Rotation paths and how fast each direction turns (deg/step):
Each turn is a multiple of 5 degrees from 10 to 175, or 0.
Each row of a path follows its step; steps can be skipped.
Rotation 1:
step 0: [  9.2  23.0  -1.3  17.0  21.8   1.1 -14.1  26.3   4.3 -17.1  -4.2  -1.5
  13.6 -10.7  -9.7  -8.7 -22.6  36.4  12.8  15.2  14.8  -7.9 -10.5  -4.5
   6.8  -1.0 -25.3   7.2]
step 1: [  2.1 -12.0  19.2 -11.3  -9.1  36.5  -8.7 -22.8 -12.5   3.4 -10.7  10.7
   9.0 -33.7  -0.6   9.2 -13.4 -19.0  -2.0 -16.3   5.7  -1.6  13.9  17.6
  -5.9   6.4 -21.8   5.1]
step 2: [ 14.7  26.1  -5.5 -11.9  -0.8   8.4  -2.8  -1.5 -10.2 -15.9  26.5   6.0
   0.2  13.8   2.7 -14.5   8.6  -7.5   1.4  -2.4  18.8   9.0 -11.1  24.2
  13.3  18.9  37.1 -24.0]
step 3: [ 12.3   4.0   1.4  13.4  -1.8   5.6  -8.7   3.3 -31.8 -13.0  -1.8 -33.8
  -3.6  18.7 -21.8  16.8 -25.4  19.0   5.9  10.7  13.8 -22.7  -0.1 -12.5
   5.2 -16.5  -7.3   9.8]
step 4: [ -9.6  -2.8  14.9  12.8 -14.9   6.4   9.6  -1.5 -11.2   3.1  -4.5  25.2
  17.2  -1.9   6.1 -13.7   7.9 -26.1   0.6 -16.0  14.8  -1.5   8.2  15.7
  30.3 -12.4 -38.0  11.9]
step 5: [ 11.1  27.9 -10.3   4.0  18.4  -1.9   0.5  -8.6  13.4   3.6  24.7   6.7
   3.6   3.9  14.5  -1.6 -25.9   8.3 -28.4   7.6  20.8   4.2  10.1  19.4
  -1.9  34.4   2.8  -7.3]
step 6: [  7.6 -13.0  38.3  -5.1 -13.3  -5.1 -33.5  -1.8 -15.2 -16.3   1.1 -13.3
  14.1  -3.0  -2.1  13.0 -25.6   2.0   5.9  20.6  -2.2 -25.1 -14.7   4.8
  -6.9  -7.6  -0.8 -16.0]
step 7: [-11.1  28.9   6.3  17.6 -11.4  31.9  -9.8  18.6  -4.4   9.9  12.8   1.4
   4.6 -10.5   0.7  -8.8   7.4  -9.3  20.2 -21.8   9.6  22.2   9.7   3.9
  21.1 -21.7  -8.5 -16.7]
step 8: [ 23.5   8.9  -2.5  -0.8  -5.0  11.2  13.2  11.3 -20.7  -0.5  -5.6  -1.1
  -7.4  -9.3 -23.7  -2.5 -11.5  17.3 -44.8   0.8  26.5   8.3  -2.4   6.5
  -0.4  28.1  -0.1   9.8]
step 9: [ 23.7  -3.3   1.0  -2.5  21.2  -7.5  -4.9  -8.6 -20.4 -12.2   1.3  14.7
  21.4  -5.5 -13.4  -6.8 -17.6 -21.7  25.2   5.4  -6.3 -35.6 -20.3  21.0
   7.2  -8.2  -6.3  -4.9]
[-11.0   2.5  -1.1   0.2  -1.2  -5.8 -11.0   6.1  -3.7  -8.3   6.2   6.4
  -0.9   2.9  -4.7   1.0  -9.4   5.6   8.1   2.7  -5.2  -4.7  -2.5  -2.0
   0.0 -13.6   8.0  10.6] | 110
[  6.7  -4.8 -16.9 -10.0  -3.2   4.8  -0.8   0.4 -13.2   4.3  -4.3   1.0
 -10.1   3.6 -11.8  -1.5  -1.0  -4.9   5.1  -5.1   4.2   3.2  -6.8   0.6
   3.9  -1.4   2.4  -1.1] | 60
[ -0.8  -6.1  -2.5   0.0  -7.9 -10.8  -8.4   9.3   4.0  14.6   7.7   1.4
  -2.0   3.7   4.2   1.3  -9.6  -4.1  -7.7   4.5   1.2   4.5  -1.0  -1.1
   0.7  -4.2  -9.3 -10.2] | 45
[  6.1   9.2  -2.6  -1.4  -0.2  -6.1  -4.6   7.2  -0.4   3.4  -1.4  -6.8
  -8.1   3.9   6.9 -12.9  -3.4  11.9   7.2  -1.5   1.7   4.5  12.4   0.4
   0.5  10.8   2.0   5.4] | 140
[  0.2   4.8  -9.0   0.7  -4.3  -1.4   1.7  -6.7  16.8  -4.3  -1.6  -5.6
   3.0  -1.5   0.7  -6.3  -3.8   5.7  -6.8  -5.2  11.7   7.1  -7.7   2.7
   4.5 -10.1   8.5  -0.7] | 135
[ -0.5   4.4   5.5 -12.4   4.9   3.4  11.7   5.0  -2.2   0.1   1.2   4.1
 -10.4   1.2   7.6  -3.5  -4.7  -4.1  -9.0   4.1   0.2   2.3  -0.4  13.4
 -10.5  -8.3   2.3   4.5] | 110
